0: [142 160 103 120  84  84 123 143 117  71  81 197 178  35 189 110 161 134
 122 165 165 114 150 120 114 140 122 114 142 139]
1: [ 86  97 142 158 154 166 101  96 168 202 155 253 204   0 241 120 209 158
 170 240 207 148 141 142 119 126 136 115 140 101]
2: [152 120 137 129 138 126 129 157 124 138 106 157 106 155  99 139 113 159
 105 121  94 123 125 141 120 145 124 117 141 129]
3: [138 135 140 144 128 120 140 136 139 149 136 122  79 192 119 138  98  92
 118  75  91 135 134 120 114 119 125 120 115 101]
4: [ 92 113 156 153 160 175 119  66 152 206 169  59 112 187 124  99 110 166
 148  84  91 157 171 116 147 118 107 135 255 147]
5: [132 116 130 165 111 132 120 141 143 136 115 120  63 223  74 161  94  70
 129  49 148 152 133 110 123 125 108 154  79 129]
6: [129  70 255 182 185 181 131 100 132 169 140 255 215   0 255 143 231 110
 191 255 255 109 143 167 106 102 175 109 147 107]
7: [141  67 111 215 160 187 255  96 155 154 146 199  91 120 154 182 147  36
 169  80 203 116 117 107 120 112 128 157 142 116]
8: [109 151 154 111 143 131 115 123 155 134 137 115 162 142 120 113 126 158
 116 161 103 161 117 135 151 117  99 119 255 147]
9: [108 115 154 182 150 168 122  84 162 191 149 226 178  15 194 130 188 131
 159 234 206 150 134 137 117 128   0 141 123 121]
10: [119 123 125 132  86  78 138 173 117  94  96 191 170  53 221 146 166 131
 146 184 174 116 130 146 111 128 131 107 154 137]
11: [ 94 127 151 121 134 143 143 118 135 161 140 197 184   5 176  88 192 175
 155 255 168 155 136 164 153 104 108 107 134 141]
12: [133 222 197  36  86  89 128 128 123 106 157   0 130 255   0  17   7 242
  92  78   0 150 129 133 169 133 111 167 104 168]
13: [140 162 119 110  93  74 153 175 120  64  98   0  14 255  18 116  38  91
 105   0   0 113 133 125 124 138 129 169 103 122]
14: [148 153 176 117 154 147 139  76 146 189 173  51  65 215  46 101  76 147
 110  56 255 145 122 149 166 110 114 130 117 118]
15: [144 136 113 111  86  85 141 167  90  65  87 153 156   0 131 148 127 136
 143 126 140 111 140 113 136 132 118  99 151 134]
16: [ 86 154 185 131 161 126 101 107 158 202 162 100 177 122 105  62  98 195
 112 162  81 162 147 133 132 103 125 133 130 156]
17: [182 193 114  94 102 106 120 155 108  75  83 107 172 152  99  90 107 206
  98 148  94 144 136 106 151 144 140 139 118 158]
18: [122 118 150 141 100 132 127 120 129 115 115  97 100 158  97 124 117 107
 128 113  81 121 129 130 119 113 123 121 130 130]
19: [131 165 136 112 112 108 110 142 110 101 122 115 158  81 173  90 123 187
 123 176 106  95 139 122 116 131 115 111 138 122]
20: [156  89 109 165 113 145 122 137 156  99 108 191  89 123 190 214 162  69
 157  89 197 111 138 136  95 117 130 126 134 104]
21: [111  86 158 160 159 138 102 113 148 175 146 107 126 113  91 133  96 180
 133 111  93 129 131 145 120 104 115 145 133 132]
22: [ 77  76 123 231 168 194 117  98 136 215 151 255 216   0 255 171 255 109
 178 255 255 146 154 135 111 126 153 125 135 115]
23: [121 120 133 151 135 155 101 107 156 155 122 175 156  95 180   0 157 138
 118 190 136 140 119 162 133 113 144 162 135 130]
24: [124 179 145  71 124  99 117 154 110 130 150   0  83 255   0  88  40 166
  69  29   0 151 129 128 163 149 102 132  75 137]
25: [161  70 114 184 148 146 140 138 164 112 111 243 133  37 226 190 210  47
 149 176 213 105 117 116 103 124 128 157 121 122]
26: [ 94  80 148 169 160 189 110 108 149 213 170 222 187   0 227 138 201 148
 112 253 214 128 104 131  73 112 122 149 176  98]
27: [131 140 135 116 143 114 138 107 156 129 131  25  25 243  24 142  68 101
 111   0  65 107 129 143 130 140  84 141  98 156]
28: [107 157 142 132 109 108 115 112 131 151 151  65 176 157  58  65  75 197
 128 123  81 161 108 121 149 131 101 122 126 144]
29: [144 177 129  84  72  90 138 116 121 130 175  80 191 141 107  49 123 208
  99 178  76 153 107 122 162 131 148 120 126 139]
30: [ 83  70 125 159 152 194 128  87 124 181 138 220 186  11 226 121 188 140
 171 218 217 124 122 123  80 117 142   0 144  85]
31: [101  57 138 187 159 185 139  81 140 228 146 252 181  12 204 143 201 122
 174 226 233 149 123 140 114 121 142 146 128 117]
32: [121  73 100 184 141 175 123 127 127 152 110 255 165   0 255 172 255  83
 161 255 255 147 143 135  68 127 116 125 144 117]
33: [124 152 255 114 129 114 120 124 113 125 130  58 114 208  53  93  97 169
 102  98  67 119 134 149 134 140 131 141 125 108]
34: [107  71 116 165 151 151 147  79 148 164 138 177  89 107 149 192 142  37
 127  86 178 129 141 126 107 139 137 137 105 118]
35: [148 142 120 125 128   0 113 169 115  74  78 206 170  44 204 130 163 154
 132 217 176 130 123 128  83 122 136 115 151 115]
36: [191 184  89  70  57  83 158 210  87   0  28  94  74 168  82 161 116  97
 103  82 101 100 115  96 115 142 124 112 148 129]
37: [151  78  67 138 105 138 114 149 142 110  99 164 117 135 160 157 137 100
 170 135 169  93 110 131 105 159 125 108 146 114]
38: [107 113 107 134 144 137 155 108 128 158  99  52  31 230  57 129  72 131
  94  29  79 116 131 116 137 113 142 141 101 131]
39: [111 151 142 132 133 131 122 118 128 123 129  62  71 230  27 135  94 106
 120  40  72 154 132 138 157 115 145 150 122 145]
40: [ 85 133 135 113 161 116 104 100 156 194 177  38 119 177  73 101  76 158
  99 111  46 155 139 114 119 121 126 132 118 131]
41: [113  41 104 208 152 211 140 100 133 182 148 255 156   0 255 198 249  58
 159 255 255 126 141 155  90 112 129 146 117 105]
42: [138 178 131  71 137 105 136 152 117  93 107  56  44 236   0 145  59 111
 124  13  50 115 132 104 142 134 121 127 132 161]
43: [255  79 130 143 132 164 112 125 117 131 137 250 215   0 245 155 215 111
 148 255 252 125 132 133 117 137 130 119 160 142]
44: [207 255  99   7  10  20 129 228  55   0  28   2  95 242   6  89  34 146
  99  77   7 132 119 126 148 112 126 148 129 141]
45: [137  93 106 171 141 169 117 129 161 142 111 162 104 129 171 183 131  60
 163  56 177 123 146 143 139 112 131 141 118 132]
46: [107  93 150 154 159 158 103  92 162 178 148 204 159  13 210 131 186 145
 138 207 193 126 158 139 152 114 160 133 120 127]
47: [139  83  99   0 139 130 140 123 129 116  98 112  87 192 100 172 119  90
 142  77 125 113 118 115 106 140  99 152 141 160]
48: [ 87 102 122 185 165 189 110  91 153 193 160 207 197   0 214 125 189 137
 140 226 196 118 138 131 106 131 148 121 128  81]
49: [153  96  84 135 112 108 138 149 134  77  97 195 139  41 225 172 163  95
 138 196 215  96 137 133  72 113 146 141 177 113]
50: [129 157 128 124 135 109 111 107 131 135 123  62 118 196  75 136  83 129
 110  92  81 129 129 125 141 108 147 122 118 107]
51: [123  74  94 168 127 173 117 113 125 167 138 179 103 131 134 190 155  75
 134 106 180  96 116 121 101 101 126 126 118 116]
52: [206 216  86  67  27  35 106 202 103   0  46  62  87 219  80 140  66  92
 100  41  64 109 119 110 155 111 129 123 124 113]
53: [121 157 135 110 130 126 117 152 108 111 113 167 128 116 147 180 145 103
 160 137 165 131 130 114 114 114 141 144 124 138]
54: [131  34  97 228 160 171 136 103 118 143  88 231 115  55 214 240 214  33
 179 140 247  81 149 127  87 114 131 133 141 105]
55: [139 211 140  45  85  73 113 155  93  77 130   0 152 237  15  38  35 209
  86  88   0 157 141 130 161 165 147 126  91 159]
56: [106 113 133 128 148 135 110 150 112 116 147 169 153  52 176  98 135 135
 116 179 152 120 113  99 112 132 132 130 141 120]
57: [147 152 114 101 106  83 121 129 118  54 127   0  51 255   7 159  34  64
  72   0  34 109 130 105 148 157 113 130 110 150]
58: [181 213 128  54  67  50 118 192  98  18  75   5  87 255   0  94  53 143
  97   9  10 129 130 144 148 125 111 134  99 146]
59: [ 85  92 137 134 138 131  82  98 132 194 174 190 196  16 217 137 163 152
 135 227 187 111 117 145  96 100 109 111 164 128]
60: [131  69  77 149 127 147 154 134 132 109 107 255 138  20 249 194 197  60
 163 206 254 116 121 110  81 111 136 128 127 139]
61: [103 179 165  97 152 139 134  96 150 198 189  12 127 211  27  54  72 185
  95  71   0 157 121 117 166 111 143 161 124 179]
62: [159 139 103  88  84 106 121 171 128  69 100 128 151 131 147 128 149 142
 127 163 112 110 114 110 122 155 113 121 148 116]
63: [136 125 131 112 114 158 125 140 123 131 136 145 191  39 183 114 158 180
 132 236 147  95 134 156 115 126 131 121 136 111]
64: [169 120  76 123  85 105 130 166 101  85 100 166 155  86 172 141 165 131
 140 173 169 137 137 126 132 150 135 104 133 159]
65: [144 130 114 169 159 145 120 104 136 143  95 140 100 167 103 171 123  83
 130  56 116 131 142 131 112 128 110 141 133 117]
66: [129  75 123 179 144 182 119  89 160 215 153 255 205   0 255 122 228 134
 149 255 244 131 135 112 106 105 153 140 136 132]
67: [118  93 105 144 167 167 114  88 132 188 142 113  99 139 106 117 135 122
 120  80 147 109 114 132 124 141 129 148 111 132]
68: [133 184 138  82  71  98 148 158 107  83 111  57 146 184  49  87  69 210
 138 108  60 127 134 139 148 121 120 149 131 154]
69: [110  53 120 201 149 177 111  97 160 177 128 255 184   0 255 173 244  82
 178 207 255 122 131 136  91 148 155 144 115 113]
70: [109 145 136 141 124 135 140 113 104 154 140  73  97 172 106 108  99 150
 102 111  69 123 129 137 122 136 155 125 140 132]
71: [145 112 119 141 125 101 149 134 106 119  93 147 130 140 128 128 114 112
 136 110 125 114 108 131  75 148 114 132 151 101]
72: [155 115 102 100 104 107 121 119 127  92 122  92 165 120  97 129 128 124
 133 124 132  80 108 134 116 145 101 107 142 131]
73: [126 139 143 147 179 108 139 116 136 154 126  78  58 203  66 137  85  96
 113  54 109 131 135 115 157 101  96 119  98 116]
74: [ 99  53 128 198 175 193 110  88 147 201 162 255 163   0 231 183 204  72
 158 216 255 105 111 130  73 135 122 135 141 104]
75: [169 166 134 112  98 126 143 167 112  83 112 132 150 105 138 116 119  95
 125 151 122 122 116 255 130 134 120 116 129 122]
76: [122 102 107 164 143 140 150 114 112 141 107 188 103 110 141 142 156  82
 119  83 164 127 128 124 118 167 140  96 138 108]
77: [139 204 172  99  92  64 105 163  15 110 130  24  87 251  34  60  60 150
  85  83  39 112 145  97 164 150  95 138 116 128]
78: [137  95 114 124  73  98 103 143 128  75  84 212 153  59 204 166 190  76
 154 170 233  91 108 112 111 127 131 125 132 119]
79: [132 169 127  96 117 101 142 130 139 128 127  38  73 255  22 108  66 135
  96  41  73 137 103 110 133 111 108 133 106 126]
80: [ 79 112 156 135 163 154 116  90 129 203 179  31 100 221  40  63  56 169
 100  72  30 127 130 108 140 122 127 139 106 129]
81: [108  58 123 178 255 185 107 107 132 138 121 255 133  37 212 166 211  66
 158 172 248 114 147 121 142 127 149 126 155 110]
82: [ 91 128 183 106 168 124 127  64 133 183 187  14 110 228  21  74  17 205
  86  31   0 171 124 118 172 122 136 170 128 167]
83: [112 141 146 127  91  93 117 159 104 100 101 104 137 118 129 120 130 148
 124 147 100 136 136 107 110 151 131 122 127 141]
84: [127 136  94 121 109 138 151 122 127 128 138 155 113 113 151 141 139 100
 114 145 152 125 131 111 132 115 115 169 113 128]
85: [177 138  97 101  59  92 129 175  92  19  84 153 170  73 201 155 158 151
 134 155 169 130 129 154 116 119 119 120 137 131]
86: [118 220 169  64 100  94 143 155  87  79 136  19 115 242  39  72  76 198
  81  47  30 158 114 139 194 124 128 119 105 129]
87: [ 86 102 162 172 181 182 149  79 171 237 161  84 118 147 108  71  88 152
 135 155  90 134 132 176 166 132 134 129 132 115]
88: [136 162 115 101  78 109 106 157 111  72 104 116  84 208  82 138  90  84
 112  75 111 123 121 127 140 109 111 133 113 121]
89: [138 188 111 102 156 116 113 117 125 120 136  96  57 236  82 144  79  59
 111  41  92 165 135 125 130 134 113 154 124 125]
90: [138  63  90 162 136   0 127  93 145 156  83 175  96 109 135 189 174  75
 127 138 198 124 142 142  81 135  98 140 142 129]
91: [108  91 142 152 174 167 103  87 156 182 161 130 174  81 138 115 136 157
 106 184 115 141 139 141 140 135 159 145  84 138]
92: [109 134 163 141 155 148 138  93 138 182 164 104 120 142 106  63 255 176
 128 160  71 137 115 128 133 117 120 122 146 136]
93: [151 107 106 149 115 158 156 106 139 134 135  61  39 245  23 188  71  82
 115  36 107  99 127 116 144 143 125 120 120 121]
94: [ 86 106 155 156 175 168 145  93 154   0 170 178 142  78 152 125 176 137
 134 174 165 139 145 106 135 133 120 147 130 112]
95: [100 146 123 156 157 130 135  94 125 175 160   0  50 255   6 121  50 109
 115   1  28 137 127 129 143 127 126 141 127 129]
96: [ 97 121 134 133 139 147 119 110 166 145 158  85 100 165  78 123 105 124
 129  58  86 133 116 134 156 129 112 154 124 134]
97: [106 118 139 151 150 130 122 107 152 173 147 141  84 143 134 155 127  95
 123  83 138 147 123 154 153  91 126 117 126 111]
98: [104  85 128 173 170 165 147  96 141 211 198 229 163  67 193 127 174 152
 155 207 164 129 139 140 128 111 107 130 131 139]
99: [127 145 144 109 135  95 119 131 123 111 113  96 123 142 113 104 113 152
  98 119 102 133 117 148 140 129 130 125 130 139]
100: [ 98 125 133 161 160 123 131  98 131 193 175  53  66 207  37 126  83 170
 102  66  60 153  92 131 149 139 125 129 137 138]
101: [156  66  89 167 109 123 136 122 142 137 118 171  75 133 126 207 128  69
 148  71 177 102 115 132 103 121 140 143 148 127]
102: [136 174 132 100 109 100 143 155 113  91  84  93 159 136 104  83  89 194
 100 149  85 119 136 113 116 122 122 143 179 130]

[226 195  67  41   7  38 130 228  60   0  14 121 123 143 157 164 138 105
 123 139 145 129 100 142 110 136 137 119 128 152] 36 85
[117  49 131 194 153 190 147  81 149 197 156 205 151  72 165 125 157 104
 154 174 195  92 114 147 109 149 147 131 133 128] 98 31
[ 98  55 122 178 173 188 146  91 164 182 131 250 173  33 216 163 204 132
 180 178 220 134 130 155 130 104 121 121 149 129] 31 98
[126 148 139 100 122 140 153 136 133 151 159 153 153  92 137 132 131 141
 124 143 127 152 121 155 177 145 146 139 122 118] 84 99
[151 185 100 105 113  87 137 173 101  19  79  28  37 255  14 147  44 103
 102   0  14 109 118 119 138 133 131 130  88 106] 13 57
[ 82  89 167 171 157 161 152 100 152 181 165 149 152  95 130 119 128 151
 128 179 147 143 109 143  90 149 138 128 130 103] 91 21
[ 87 174 134  94 151 122 134  93 121 183 179  33 114 190  88  73  82 197
  90  85  87 163 168 135 178 122 124 125 111 139] 40 80
[188 171  88  81  81  91 119 183  71  13  59  97  67 204  79 162 107  97
 167  51 123  84 120 113 133 132 145 133 137 114] 36 88
[136  91  71 173 159 138 116 113 137 143  80 174  62 138 119 183 141  73
 140  89 163 103 120 103 104 136 141 124 167 114] 101 76
[ 95 170 172  99 149 124 117 129 127 156 166  61 132 174  97  69 114 175
  78 109  61 153 157 148 158  97 103 144  97 136] 40 28
[100  60 121 203 156   0 132 106 154 167 124 224 141  63 180 171 149  79
 190 162 190  87 109 106 110 112 147 142 143  92] 90 25
[109 109 122 147 132 158  88 107 134 147 113 154 131 126 112 149 140  89
 143 130 129 132 118 147 137 125 141 133 134  98] 97 51
[193 148  84 117  72  80 130 202 113   0  58  66  54 234  98 156  89  57
 114  63 120  94 110 121 114 131 116  97 147 140] 36 52
[ 89  87 126 104 159 169 134  68   0 218 128 220 162  29 212 147 207  80
 147 210 193 145 127 140 121 121 145 132 137 108] 31 59
[197 120  73 115  82  68 148 189 142   5  53 117  89 115 134 190 122  68
 150 110 158 105 119 131  94 157 128 122 141 130] 36 62
[129 153 137 121 105 121 140 142 103  91  94  81  84 217  76 156 101  94
 117  41 105 116 117 131 130 126 114 127 116 135] 88 39
[151 137  99 100  74  59 119 180 100  35  64 123 151 121 155 157 114 133
 114 156 120  95  92 112 122 113 138 129 141 122] 62 85
[ 89 171 150  89 166 147 115 121 142 153 158 149 197  91 145  70 136 183
 138 200  94 148 155 134 134 103 118 148 114 124] 16 91
[ 88  60 145 182 156 187 131 118 168 186 170 173 147  76 170 148 185  61
 141 181 205 128 132 128  93 142  96 151 152 126] 98 74
[103  88 122 165 165 183 127  73 148 178 134 232 193  12 212   0 169 118
 143 230 203 102 117 142  71 140  98 121 125 115] 48 1
[127  90  93 147 118 151 140 128 153 155 116  87  70 190  87 163 116  38
 145  17 131 134 109 129 148 139 124 150 109 123] 5 65
[ 92  79 131 159 167 175 136  89 178 209 156 215 160  59 206 119 158 127
 177 179 204 136 148 136  94 109 103 134 120 113] 98 31
[123  69 103 169 122 163 151 135 153 139  89 184  81  93 169 206 166  42
 166 115 212 107 142 132 123 113 127 145 152 115] 20 45
[107 147 140 115 120 127 128 104 119 164 161 111 143 126 109 102 129 168
 110 125 121 121 123 160 162 126 134 150 129 117] 99 70
[118 209 178  75 108 112 122 139 134 115 150   0 131 250   0  28  32 232
  88  92   0 149 122 129 181 135 102 125  96 140] 12 55
[103 132 150 154 186 134 150  87 122 202 163 132 130 116 117  43 117 174
  90 145  82 158 123 148 108 141 144 111 141 137] 16 87
[115 180 171  97 155 108 136 128 142 136 148   0  83 255   9  71  31 201
  95  32   0 125 156 126 180 118 130 136 100 126] 24 82
[ 63  45 134 178 174 175 147  86 147 231 162 199 156  71 183 146 181 120
 137 188 166 145 139 137 106 125 124 114 141 115] 98 31
[138 202 118  53  94  75 124 155  90  31  87   4  92 255   0  92  20 145
  99   5   0 105 126 121 137 109 107 137 117 135] 58 13
[128 140 135 124 148 136 117 123 125 124 126 111 101 162  63 131 107 127
 132 108 102 150 115 104 134 125 103 121 132 122] 18 50
[157 182 117  74  85  52 121 205  95  45 116  50 108 239  64 108  69 135
 108  49  54 135 106 134 130 129  97 122 115 144] 58 52
[133  65 117 165 166 144 121  95 137 174 136 160 113 110 145 194 158  41
 149  98 187 122 141 161 138 125 164 154 120 106] 34 45
[145  85 114 158 134 128 127 133 132 115  85 195 120  97 164 189 170  83
 165 117 209 138 128 119 122 115 125 122 150 118] 20 37
[126 137 151 125 125 132 152 117 115 125 158 165 153  45 185 116 163 116
 117 172 156   0 107 121 131 148 146 144 130 106] 56 63
[116 182 168 108 128  87 101 131 123 125 162   0  95 255   0  47  31 195
  85  44   0 149 121 156 163 142 100 113 100 159] 24 86
[159 179 111  55  65  49 152 168  95  77 103   0 107 255  37 115  40 154
  97  20  23 126 154 109 138 158 160 130 108 107] 58 13
[ 99  39 129 155 180 213 122  84 159 204 142 204 124  76 175 187 175  66
 148 146 208 137 131 178 136 139 157 133 126  96] 34 81
[ 99 111 158 178 176 182 128  78 123 221 170 181 197  37 172 103 127 173
 125 208 179 130 148 141 134 145 109 129 151 124] 98 48
[136 168 130 112  95 111 109 158  96  86 127 175 169  89 142 145 155 127
 127 139 187 112 133 143 110 122 139 121 127 132] 53 64
[155  23  97 193 142 186 128 120 150 140 255 255 138   9 211 245 219  61
 154 154 255  96 127 151  76 162 154 123 158  91] 74 41
[ 98 147 141 145 127 141 128 128 137 170 155  64 130 164  87  83  79 172
 101 138  58 124 137 109 132 142 139 142 141 139] 70 40
[132  43  83 173 108 153 140 133 120  96 129 255 157   0 255 207 230  50
 176 218 255 107 121 133 102 121 125 143 129 100] 60 32
[124 140 140 128 142 171 123 127 140 143 172 144 129  84 180 137 177  87
 129 141 179 127 146  95 172 124  99 133 140 124] 84 56
[113  79 110 167 139 153 133 107 143 136 159  98 104 140 117 138 128 115
 131  93 139  97 147 108 112 145 120 120 140 126] 67 18
[178 150  81 100  47  97 118 206  92   0  81 213 157  36 213 161 169 119
 150 180 193 128 126 152 128 115 145 134 148 109] 85 0
[126 102 116 158 153 141 142 123 131 155 125 185 139  38 195 154 170 116
 125 169 170 100 130 139  83 140 155 119 157 118] 56 49
[122  93 102 161 159 148 133 127 144 147  91 119  51 185 112 200 118  81
 122  59 136 120 137 109 128 145  98 155 128 102] 65 5
[ 99 130 163 134 120 147 114  97 128 203 154 157 158  68 148 126 157 136
 123 190 135 166 127 104 160 129 160 148  96 140] 91 56
[156 130  97 120  69 104 128 159 110  48 106  40  87 237  59 158  51  95
 134  59  90 101 128 128 123 123 101 139 138 122] 88 42
[139 157 139  85 107  88 125 138 122 113 133 115  92 133  93  92 103 133
 101  97  87 106 127 142 146 137 151 123 152 131] 99 18
[139 208 151  95 109  90 117 131 121 101 139   4  91 255   4  72  20 172
  82  33  12 134 153 141 185 123 113 145 115 120] 24 86
[115 114 113 154 176 160 135  95 144 213 149 158 106 130 126 161 128 255
 128 116 140 127 125 138 162 121 113 136 105 140] 21 67
[103 172 153  93 119  89 119  97 142 152 165   4  98 234  24  46  33 190
  69  53   0 151 140 126 195 244 128 119 124 141] 24 82
[120 125 123 137 132 122 111 107 118 134 111 119 125 138 121 116  93 136
 115 106 115 103 106 139 145 134 125 129 146 114] 99 18
[144  77 113 170 120 155 137 145 144 121  88 248 159  34 213 193 194  68
 191 215 242 113 127 145  34 137 142 107 157 104] 60 32
[170 135 112 105  82 108 127 178 126  57  65 114  97 182 100 168 103  97
 122  83 120  89  95 112 103 136 148 128 129  99] 88 36
[141 127  71 156 255 122 127 118 165 109  92 164 104 117 167 166 171  89
 150 143 189 129 128 126 115 137 128 112 120 104] 76 37
[ 90 123 136 137 135 144 129 120 122 146 143 157 208  63 184 127 174 132
 131 184 169  87 103 107 103 160 160 114 156  95] 56 63
[149 244 168  45  82  32 150 193  89   3 110   6 163 230  25  29  41 233
  62  96   9 136 125 127 171 120  90 108 102 165] 55 86
[167 200 135  76  93  61 121 163 105  52 111   0  58 255  24  73  34 168
 129  34  11 111 105 114 174 161 125 119 101 121] 58 86
[126 103 112 158 102 129 145 132 141 142 114 135 152  65 135 123 126 151
 132 158 157 112 111 115 134 136 146  99 178 116] 56 71
[133 147 113 101  91  84 136 157 127 107  99 101 127 156 106 119 107 144
  94  80  93 127 102 119 116 122  85 125 130 120] 99 18
[120 100 125 150 138 130 130  99 131 184 130 183 142  65 211 130 178 131
 147 186 182 161 147 121 117 115 127 111 128 123] 46 98
[138  95 111 173 147 165 122 123 134 173 114 214 127  69 199 188 169  65
 143 151 209 130 116 127 121 113 136 151 141 110] 25 51
[175 129  87 109  72 149 143 178 142  59  49 104  81 181  82 158  80 100
 146  50  93 116 102 134 123 133 124 134 126 117] 88 36
[207 196  91  86  74  63  97 217  86   0  47  73  86 196 109 151 110 110
 127  85  90 120 108  84 113 133 124 125 130 164] 36 52
[144 136 144 100 125 124 113 124 114  92 133  95 147 127 111 106 110 169
 107 100  87 115 118  90 125 136 164 118 154 158] 99 83
[129 183 140  77 128  90 141 103 116 150 165   0  77 255   0  58   9 212
  98  15   0 130 147 109 143 124 133 120 101 189] 24 82
[ 98 125 156 148 161 149 127 121 145 157 148  82 112 200  85 126 111 120
 131  60  77 133 129 129 134 127 120 130 102 130] 96 3
[168 160 139 103 105 109 118 158 130  84 101  61  73 170  74 130 110 109
 134  74  89 153 128 125 148 136 123 116 109 121] 88 50
[136 133 156 147 149 152 128 106 136 128 135 166 179   0 172 118 162 159
 135 179 152 123 134 157 106 141 113 117 144 132] 63 56
[150  80 106 154 118 125  87 148 121 134 125 173 169  75 171 173 174 113
 161 181 206  98 116  89 118 128 124 136 154 121] 78 37
[ 99   0 145 135 121 141 133  97 144 198 138  57 102 171  75 124  94 226
  83 101  71 145 135 139 133 112 125 120 136 115] 21 40
[119  81 125 174 113 159 124 119 148 161 156 202 193   7 237 135 193 111
 144 229 197 105 121 115  86 142 132 109 133 103] 48 59
[170 104  79 138  86 116  71 167 118  67  78 129  63 169 123 208 134  76
 134  43 153 101 107 100  78 135 134 127 146 142] 101 37
[164 175 107 106  91  93 128 150 125  81  82  93  77 197  76 150 115  97
 113  68 125 119  93 110 147  94 139 101 151 154] 88 50
[101 134 137 118 143 169 147 114 117 131 157  66 154 161  80 103  95 171
 115 152  50 111  90 108 159 147 137 110 148  92] 70 28
[179 174  89  74  96  82 150 159 104  51 117  65  88 189  46 128  82 112
 115  45 114 147 136 133 136 131 107 120 134 145] 88 42
[170 145 128 126 119  89 161 153  89  71 123 111 121 136 120 142 138 120
 137  82 108 105 141 133 113 123 139 144 151 114] 71 99
[126 104 126 123 144 144 147 105 139 170 136 168 163  76 171 114 168 135
 158 167 180 136 130 104  90 103 124  97 135  93] 56 98
[ 80 112 141 153 123 147 135  81 155 181 154 124 128 114 137 104 128 155
 148 132 123 146 152 142 128 143  99 111 123 112] 21 97
[180 158  94  84  98  59 119 175 125  38 105  84  88 211  64 167  53 110
 136  41  79 118 117 131 121 142 134 135 143 146] 88 42
[255 234  98  65  74  74 135 195  96  26  60  49  69 223 152 133  74  91
 108  16  72 127 120  99 137 140 131 154  97  97] 52 36
[172  78  86 176  99 135 128 149 126 105  97 187 141  72 179 217 164  77
 163 155 185  92 114 108 103 128 255 142 175 112] 49 20
[132 131 152 102 170 135 138 115 141 180 146  95 124 183 114 128 100 119
 136 102 107 135 146 129 174 154 118 136 142 132] 96 70
[152 143 112 118 110 108 121 138  95  86 111 155 104 142 129 165 138 108
 154 132 159 123 129 130 140 115 129 122 121 115] 53 84
[ 90  95 119 165 169 125 146 116 152 155 140 129 129 127 137 115 112 175
 141 140 117 105 114 124 115 141 124  99 138  89] 21 2
[123  25  81 217 166 209 115  92 140 179 140 227 114  72 187 218 179  54
 132 109 255 132 129 135  82 120 107 159 157 110] 54 51
[106 139 176 106 142 129 114 110 120 145 152 186 139  88 146 143 147 105
 136 155 153 165 136 139 160 106 125 126 122 122] 53 84
[134 105 108 138 122 118 155 137 126 117 105 194 203  31 238 136 176 131
 140 211 181 105 111 129 119 126 149 111 176 111] 10 49
[147 198  81  68  83  43 110 147  95  11 144  76 124 181 104  70  67 162
 104  79  62 139 118 133 134 135 133 144 130 139] 68 17
[142 137 125 100 118 111 116 159 102  49  96  81  42 199  49 144  60  67
 120  39  94 115 102 110 127 131 107 158 119 144] 88 42
[123 117 110 125 132 148 146 139 113 108 152 158 146 106 177 101 132 137
 126 164 145 126 119 112  92 144 140 110 119 142] 56 84
[138 225 132  41  54  54 116 177  77  51  82   5 134 211  31  41  53 206
 101 129   5 144  98 131 128 144 105 123 140 154] 55 68
[126  34 124 177 154 210 123  86 151 217 147 231 142   0 250 169 192  77
 149 223 255  85 115 135  77 115 108 141 145  94] 74 41
[155 188 113  32  73  52 128 176  78  49 101   6  68 255   0 122  46 137
  76  16   2 107 130 111 136 121 102 110 108 125] 58 13
[154 174 132 109 117  96 143 161 117  97 105  52 139 176  62  79  95 182
 125  80  48 122 123 130 137 153 163 119 121 143] 68 99
[132 165 133 105  76 120 135 153 137 108 111 175 187  22 186 110 169 167
 133 248 162 136 146 146 136 125 145 117 124 122] 63 0
[175 218 106  70  52  52 148 197 113  12 107  48  68 246  16  84  52 154
  85  21  25 123 134  78 159 124  88 116 109 143] 58 52
[136 138 131 119 107 135 123 129 139 140 100 176 196  81 195 105 144 148
 110 194 149 123 122  97  98 165 114 130 157 141] 56 63
[148  60  88 147 107 181 147 149 137 106 107 255 156  19 255 203 221  51
 167 199 255 103 126 110 105 132 147 131 142 118] 60 25
[116 113 132 135 151 158 113 130 129 171 127 212 181  51 216 153 172 135
 134 206 158 156 141 142 120 151 119 149 127 121] 46 98
[134 156 163 105 109 103 137 131 146 148 134  28 118 249   5  92  62 171
  93  52  29 133 114 118 156 112 131 128 153 132] 79 24
[126 149 124 105 118 124 113 134 118 142 139  66  62 230  66 152  83 106
 115  60  77 136 137 126 148 130 130 151 102 136] 39 89
[189 159  77  97  79  52 136 191  99  16  74 168 142  74 194 170 139 127
 153 149 180 145  92 110 120 123 112 143 121 154] 85 64
[110  86 122 151 119 148 156 124 124 128 122 216 174  15 224 157 195 101
 169 204 231 122 130 125  78 119 119 114 142 149] 60 32
[146 123 101 168 111 139 114 144 133  78 120 163 106 132 158 194 152  83
 153  78 169 104 126 131  98 141 146 126 135 122] 20 101
[ 99 127 129 163 165 151  91  70 137 187 177 194 188   0 240  93 192 140
 133 239 174 136 134 127 100 135 153 113 137 117] 48 1
[ 96 135 167 124 134 140 129  93 144 201 184 113 135 105 114  73 103 169
 102  99  35 185 139 140 146 139 118 137 128 115] 16 40
[113 242 145  65  99  77 132 131 112  90 134  42 150 208  76  62  44 186
 107 120  10 163 143 118 145 255 108 159  81 150] 55 68
[ 79 124 139 139 153 145 109  73 160 202 161  51 104 193  72  94  86 158
 113 116  86 155 135 126 140 117  99 140 119 138] 40 80
[175 163  76  99  71  79 157 198 120   3  51 159 149 126 146 149 116 113
 124 135 162 127 127 106 109 100 149 133 128 129] 85 62
[186 175 107  79  48  50 148 231 125  13  66  56  82 236  63 136  95 103
 138  43  75  92 137  90 139 120 118 142 141 119] 52 36
[131 193 163 105 126 133 129 144 115 115 140  39  61 255  23  92  54 142
 116  35  14 135 117  97 111 103 114 132 111 123] 79 42
[118 185 157 101 112  94 148 121 132 156 165   0  91 219  30  61  35 179
 112  45   0 121 137 112 144 126 117 135 103 129] 24 61
